In the data rows, 128 means zero.
Some points:
[147 135  95 158 168 107  89 173 110 155 185 124 112 117 152 176 127 152
 161 145  99 108 168 109 142 100 200 140 138 101 119  97  96 136 140 197
 101 153 123 177 154 120 163 128 115  72 118  60]
[188 136 150  73 169  90 141 170 126 103 134 156 112  68 118 111 126 121
 149 155  89 188 143 137 133 171  71  72 127 147 154  99 134 134 109  89
  41 140  93 110 123 102 135  93 163 103 131  93]
[134  93 150  87  99 106 106 160 175 151 112 140 154  73  91 144  82  99
 103 162 143 164 148  90 179  97  99 137 132  96 150 148 151 134 106 171
 213 100 195 141 152 111 160 119 192 142  79 135]
[110  80 114 113 109  96 161  96 133 125 112  79 102 215 104 123 106 125
 107 121 108 114 109 161 168  95 121 149 152  86 181  84  90 191 177  80
 119 124 117 167 170  76 168 108 153 153 128 128]
[103 113 166 143 144  99 131 170 169 135 167  92 183 160 154 162 132  92
  80 171  95 146  99 124 108 137 160 113 152 138 143 140 145 151 134 111
 124 137  91  72  91 207  86 106 137 119  59 117]
[151 140 110 144 156 135 119  94 125 136 188 182 138 141 157 128  99 136
  95  56 121 155 144 133 110 151  79  59 206  95 134 199 115 143 108 142
 159 156  89 154 152 147 154 176  83 175 117 149]
[136 101 115 139 187 115 176 119 155 145  82 167 195 128 119 165 182 161
 108 137 129 120 107 184 154 177 143 151  86 145 156 152 189 125 146 121
 124 139 119 142 159 132 207 156 117 119 119 126]
[192 152 143 140 116 158 181 138 111 137 125 114 171 122 123 172 191 128
 115 157 171 170 160 166  92  45 130 112 144  93 120 138 111 126  68 137
  98  97 129 150 147 165 122 122 112 149 186 102]
[ 97 142 100  88 109 116 119 129 202 132  83 165  81 168 112 181  91 150
 137 153 123 139 132 177 146 107 109  91  96 159 113 115 104  78 113 128
 156 192 157 126 155 155  65 125 104 123 175 109]
[ 86  91 144  63  99 201  76 105  70 135  91 121  90 176 142 163 113 164
 167 116 143 117 154 142  77 143 137 130 126  80 149 122 149 121 103 109
 108 138 189  57 123 133 168 139 143 109  97 113]
[112 183 177 114 186 192 115  88 129 114  95 146 148 135 156  96 154  59
 121  99  88 131  99 130 135  92 125 146 137 131 104  81 174 149 130 202
 100 150 106 139 124 105 103 157 170 172 132  93]
[ 50 172  87 156 103  71 117 113 128 189 132 139 103 118  80 103 152 118
 108 144 134 145 119 117 105 111  91 124 113  58 115 115 179 161 101 133
  93 105  77  89 152 116 120 136 156 108 147 150]
[ 95 139 146 156 107  92 156 118  97  96  97 176 134 146 184 122 148 154
 168 168 194 175 111 109 163 132 132 120 172 122 112 101 126 103 134 106
 144 151 117 107  92 112 159  88 126 243 114  80]
[123 117 104  66 135  85 110  97 114  83 125 130  96  89  73  90 165 137
  74  88 188 134 120 132 147 122 223 151  99  93 140 135 126 166 104 109
 109 157 119 153 146 149  83 165  99 127  83 137]
[231  96  68 132  81 117 137 113 149 162  96  88 114 126 136 105 132 121
 182 128 114 158  70 129 138 118 156 101 133 138 141 123 142 170 156 186
  95 125 106  63 142 134 134 146 127 144 112 180]
[147 156 153 200 131 134  95 139 124  98 132  71 144  87 103 107 178 137
 104 156 128 135  94 163 161 179 124 118 194 130 137 105 104 108 162 104
 155 166 197 105 155  81 107 157 143  84 135 143]
[104 142 133 144 123  83 124 137 172 163 121 107 172  84 157 113  86 120
 183  61 128 103 118 120  54 156 150 152 121 135  99 181 117 134 127  87
 126 168 170  98 150  95 126  86 124 178 170  96]
[174  93 132 146  56 139 106 124 100 134  96  97 140 101  79 129 127 163
  97 118  74 101 135 133 134 120 114 174 129 162 154 138 139  85 141 140
 132  95  50 145  89  94  73 125  99 157  95  80]
[118 128  95 144 169 175 150 157 176  80 153  55 122  90  43 158 156 118
 150 121 148 129 136  56 112 152  91 132 139 100 127  99 118 130 130 144
 119 151 120 131  51 111 168 117  99 167 119 125]
[124  90 141  90 108 135 124 206 118 115 117 118 120 176 119 123 202 171
 111 111  91  99 146  94 138 166 155  94 161 140  89 121 169 168 119 147
 130 124 159 171 174 135 116  68 144 161 146 195]
[137 143 150  93 107 139 176 105 157 109 170 202 164 109 108 111 124 129
 172 133 147 117 140 160 129 174 113 190 179  73  84  63 116 109 181 164
 135  89 104 103 126 131 106  73  82  89 104 175]
[102 196 162  93  68 125 110 124 109 133 127  55  90 156 144 153 126 112
 154 116 173 125 152 209 182 183 109 114  75 137 130 183 119 199 121 147
 132 103 120 158 107 109 126 102 108 117 105 116]
[147  95 191 170 152 131 140 100 149 128  94 137 123 170  79 123 112 146
  97  65 146 167 150  96 151 156 170 102  89 129  95 134  22 123  92 177
 120  93 100  96 118 152 143 130 184  87 142 136]
[167 163 132 138 227 120  92 130  74 172 135 133 136 137 111 186  73 125
 113 113 155 103  71 113 146 108 130  96 143 120 144 125 144 102 188 112
 114  90 131 131  89 128 103  92 154 146 134 163]
[128 106  98 137 107 168 184  75  76 114 158 129  98 105 149 182 128  95
 132 101 148 101  95  93 166 157  95 135  91 158  88 108 143 134 114  86
 187 128 129 135 162 173 131  81 149 115 194  83]
[123 150 131 165 154 111 180  48 117 148  92 116 115 128 134  95 107 142
 149 138  96 140 224 116  84 111 156  99 116 160 125 110 187 150 166  79
 159 101 176 147 106 129 100 113  95 105  79 133]
[148 122 133 144 129 149 111 130 169 102 202 151  90 123 119 113 110 201
 167 109 132 134  96 160 145 106 176 145 168 132 175 123 188 155  79 118
 159  88 110 140  78 123 101 135 191 119 164 113]
[103 116 121 109 107  80 151 144  96 123 152 134 157 117  93 205 131  83
 160  84 133 146 147 136 145  92 126 141 194 185 107 128 123 109 144 109
  94 128 123 141 122 137 115 230 171 112 120 183]
[104  99 223  90 137 109 115 101 120 167 143 123 141  99 143 125 125 118
 190 169  83  99 114  95 158 159  99  95  97 127 152 103 101 139 139 127
 158 104 125 121  82 141 122 204  62 166 207 125]
[ 96 138  96 128 132  99  71  94  93  90 123 121 171 158 155 112 109 154
 150 135 129 202 113 105  72 142  90 174  97 198 183 130 117 142 124 157
 120 137 148 170  97 178 152  83 144 125 166 162]
[184 130  69 107 142  90 139 179 103 114 101 129  93 162 126  97  92 119
  74 157 109 119 158 151 119 201 139 177 134  94  67 119 120 134 134 117
 145  89 139 119  99 159 142 196 160 151 154 105]
[168 130 150 107 115  71 149 101 156 145 163 109 120 158 190 141 183 166
 138 129 174  67 131  87  75 136  66 119  78 131 149 118 115  78 138 134
 168 182 114 143 125  92  84 156 195 123  96 136]
[106  54 110 131 145 109 170 135  90  82 127  85 132 144 130  78  98  91
 126 146 139 105 174 148 168  89 128 131 127  79 137 189 159 106 104 184
 120 186 120  85 122  86 121 104 124  92 151 154]
[108 172  92 154  63 212 141 136 150 119  79 157 176  98 185 121  80 156
 149 167 150  85 151  75 154 155 127  87 108 104 126 160 112 141 145  84
  91 154 121 179  99 153 116 166 137 120 141 144]
[128  82 140 151 149 125  83 127 134 103  56 158  89 120 168 150 147 108
 163 146  69 121  79 131 110 108  91 153 118 111  60 171  96 149  60  75
 144 117 104 160  94  92 121 111  99 107  87 156]
[133 117 127 149 121 122 154 177 111 108  98 194 104 147  78  78 124  80
 135 121 170  44  97 155  80 114 119  70 168 157 181 122 111 156 137 169
 146 115 147 159 127 164 158 132 122  83 100  87]
[143 134 142 134 132 117  56 154 170  73 155 115 155 164 142  91 145  97
 149  89 153 140 154 107 134  97 147 105  89 129 103 131 163  39 169  93
 112  31  69 137 169 122 180 142 114 111 141 124]
[105 158 102 119 121 154 165 175 142 167 117 147  83 145 202 130 157  83
 101  81 121 172 144  84 150 134 138 163 103 155 211 122 102 128 112  93
 124  90 177 102  98  88 108 137  87 115 124 134]
[142 113 130 134  64 144 111  98 107 175 228 164 132 147 125 106 113  81
 102 150 115 154 112 165 101 138 140 100  68 143  77 107 124 104 108  96
 102 171 181 161  92  99 175 134 144 159 111 134]
[118 168 141 106 144 122 151 146 121 179 110  60 101  87 156  95  99 168
  77 108 124 122  93 144 125 106 116 117 196 151 118  89 140  64  70 122
 139 123  78 143 149 160 205 125 103  97 118 134]
[127 140 137 159 135 111 126  83 151  68 178 134  97 120 121 152  92 159
  89 165 124  84 107 101 159  88 109 146 121 153 112 141 109 143 122 149
  33  85 175  89 193 147 123 128 103 168  80 126]
[112 112 133  93 147 196 117 138 121 178 160 140 108 102 136  71 157 178
 128 145 131 160 147 122 126  77  82 145 114 176  92 186  88 163 228  99
 154 151 104  92 138 136 140 129 136 115 123  97]
These points spread out most along one direction. Take the direction at right angles to it along which they spread out most. Go by this last direction. How many in every 100 of the points above lie lower along it than each point below? Round to a whole number. More than half of the points above lie lower than the first one.
[142 113 130 134  64 144 111  98 107 175 228 164 132 147 125 106 113  81
 102 150 115 154 112 165 101 138 140 100  68 143  77 107 124 104 108  96
 102 171 181 161  92  99 175 134 144 159 111 134] ~ 43
[174  93 132 146  56 139 106 124 100 134  96  97 140 101  79 129 127 163
  97 118  74 101 135 133 134 120 114 174 129 162 154 138 139  85 141 140
 132  95  50 145  89  94  73 125  99 157  95  80] ~ 50
[137 143 150  93 107 139 176 105 157 109 170 202 164 109 108 111 124 129
 172 133 147 117 140 160 129 174 113 190 179  73  84  63 116 109 181 164
 135  89 104 103 126 131 106  73  82  89 104 175] ~ 79
[134  93 150  87  99 106 106 160 175 151 112 140 154  73  91 144  82  99
 103 162 143 164 148  90 179  97  99 137 132  96 150 148 151 134 106 171
 213 100 195 141 152 111 160 119 192 142  79 135] ~ 17
[184 130  69 107 142  90 139 179 103 114 101 129  93 162 126  97  92 119
  74 157 109 119 158 151 119 201 139 177 134  94  67 119 120 134 134 117
 145  89 139 119  99 159 142 196 160 151 154 105] ~ 19
[147 135  95 158 168 107  89 173 110 155 185 124 112 117 152 176 127 152
 161 145  99 108 168 109 142 100 200 140 138 101 119  97  96 136 140 197
 101 153 123 177 154 120 163 128 115  72 118  60] ~ 62
[103 113 166 143 144  99 131 170 169 135 167  92 183 160 154 162 132  92
  80 171  95 146  99 124 108 137 160 113 152 138 143 140 145 151 134 111
 124 137  91  72  91 207  86 106 137 119  59 117] ~ 74
[108 172  92 154  63 212 141 136 150 119  79 157 176  98 185 121  80 156
 149 167 150  85 151  75 154 155 127  87 108 104 126 160 112 141 145  84
  91 154 121 179  99 153 116 166 137 120 141 144] ~ 57
[124  90 141  90 108 135 124 206 118 115 117 118 120 176 119 123 202 171
 111 111  91  99 146  94 138 166 155  94 161 140  89 121 169 168 119 147
 130 124 159 171 174 135 116  68 144 161 146 195] ~ 12
[133 117 127 149 121 122 154 177 111 108  98 194 104 147  78  78 124  80
 135 121 170  44  97 155  80 114 119  70 168 157 181 122 111 156 137 169
 146 115 147 159 127 164 158 132 122  83 100  87] ~ 26
[147  95 191 170 152 131 140 100 149 128  94 137 123 170  79 123 112 146
  97  65 146 167 150  96 151 156 170 102  89 129  95 134  22 123  92 177
 120  93 100  96 118 152 143 130 184  87 142 136] ~ 36
